[116  96 141  99] = q_507
[ 83 134 169 135] = q_579
[179 134  86 142] = q_412
[104 104 151 113] = q_503
[163  95 101  83] = q_720
[ 82 121 135 113] = q_338
[179 112 142 140] = q_139
[181 134  86 142] = q_215
after: [141]	[99]
after: [181]	[134]
where: [141]	q_507, 2
after: [82]	[121]
after: [151]	[113]

[137 162  80 108] = q_412
[142  99 189 156] = q_965
[157 143  91  84] = q_361
[147 158  80  99] = q_139
[181 150  83  76] = q_507
[182 140  82 158] = q_338
[179 158  89  93] = q_720
[144 147 159 175] = q_503
[ 76 119 186 143] = q_990
[178 175  90  68] = q_934
after: [178]	[175]
where: [159]	q_503, 2
after: [144]	[147]

[133 176 158 115 134 139] -> q_338
[133 176 158 115 134  77] -> q_507
[ 98  94 127 147 121 154] -> q_990
[ 98  94  81 147 121 154] -> q_934
[122 172 109  73  67 172] -> q_720
after: [73]	[67]
q: [133 176 158 115 134  77]	q_507
q: [133 176 158 115 134 139]	q_338
q: [ 98  94  81 147 121 154]	q_934

[ 86 122 174 144  85 119 134  74] : q_139
[ 87 127  86 153  92 159  86 122] : q_579
[ 92 139 163 154 174 168 118 105] : q_990
after: [87]	[127]
where: [87]	q_579, 0

[156  98 136 142 156 146 128 151  95]  q_507
[155  98 136 142  91 146 157 151  95]  q_338
[156  98 136 142 156 146 128 151 142]  q_412
[145  96 140 145 162 152 125 161  89]  q_990
where: [96]	q_990, 1
after: [91]	[146]
q: [155  98 136 142  91 146 157 151  95]	q_338
where: [91]	q_338, 4

[ 92 164 138 160] -> q_579
[154 121 116 118] -> q_412
[154  93 167 133] -> q_965
[ 99 159  85 124] -> q_361
[125 106  80 156] -> q_720
[142 123  96 171] -> q_990
[154  93  95 170] -> q_338
[ 98 151 146 127] -> q_139
[111  95 148 129] -> q_507
[106  91 122 169] -> q_503
[111  95 104 161] -> q_934
[141 110 163 147] -> q_215
after: [125]	[106]
where: [170]	q_338, 3
after: [141]	[110]
where: [164]	q_579, 1
where: [99]	q_361, 0
after: [151]	[146]

[154 113 119 100 104 163  89 160 103] = q_503
[158 129 132 116 123 155  90 129 129] = q_579
[156 119 122 106 110 160  89 149 114] = q_507
[152 113 121 102 106 164  99 167 101] = q_139
[125 132 134 139 137 168 167 159 121] = q_934
[147 136 134 128 130 130  96  92 149] = q_720
[133 124 129 127 129 147 160 178 116] = q_965
[165 123 128 108 113 133  89 122 117] = q_215
[156 112 119 100 105 167 103 173 102] = q_990
after: [173]	[102]
where: [124]	q_965, 1
q: [156 119 122 106 110 160  89 149 114]	q_507
after: [105]	[167]
q: [156 112 119 100 105 167 103 173 102]	q_990
after: [154]	[113]

[ 85  72 121 168 131 125] : q_338
[170  85 144  83 113 131] : q_507
[112 178 179 139 131 118] : q_215
[177 179 125  99 127 143] : q_361
[186  83 118  82 140 133] : q_412
where: [178]	q_215, 1
after: [99]	[127]

[123 130 143 134 117 140] : q_507
[140 139 106 185 131 148] : q_215
[184 142 145 179 101 189] : q_338
[132 135 109 124 135 136] : q_139
after: [139]	[106]
where: [143]	q_507, 2
where: [139]	q_215, 1
where: [145]	q_338, 2
where: [106]	q_215, 2
after: [184]	[142]
where: [131]	q_215, 4

[165  94 167 165 158 155 154  98  98 162 165 170 101  94  85 108 117 143
 107  92 101 168]  q_338
[165  90 135 166 122 123 147 160 139 166 137 159 104  96  92 127 165  93
 151 101 171 142]  q_503
[100 166  93  96 100  99 100 168 172 100  87  85 150 166 156 148  91 142
 119 169 158 102]  q_139
[113 169  88 101  91  86  99 163 173  93 103 116 170 109 151 169 172  86
 173 141 166  87]  q_720
[113 141  88 101 137  86  89 163 132  93 103 116 170 109 151 169 172  86
 173 141 166  87]  q_579
where: [171]	q_503, 20
where: [159]	q_503, 11
after: [147]	[160]
after: [119]	[169]
after: [123]	[147]
after: [108]	[117]

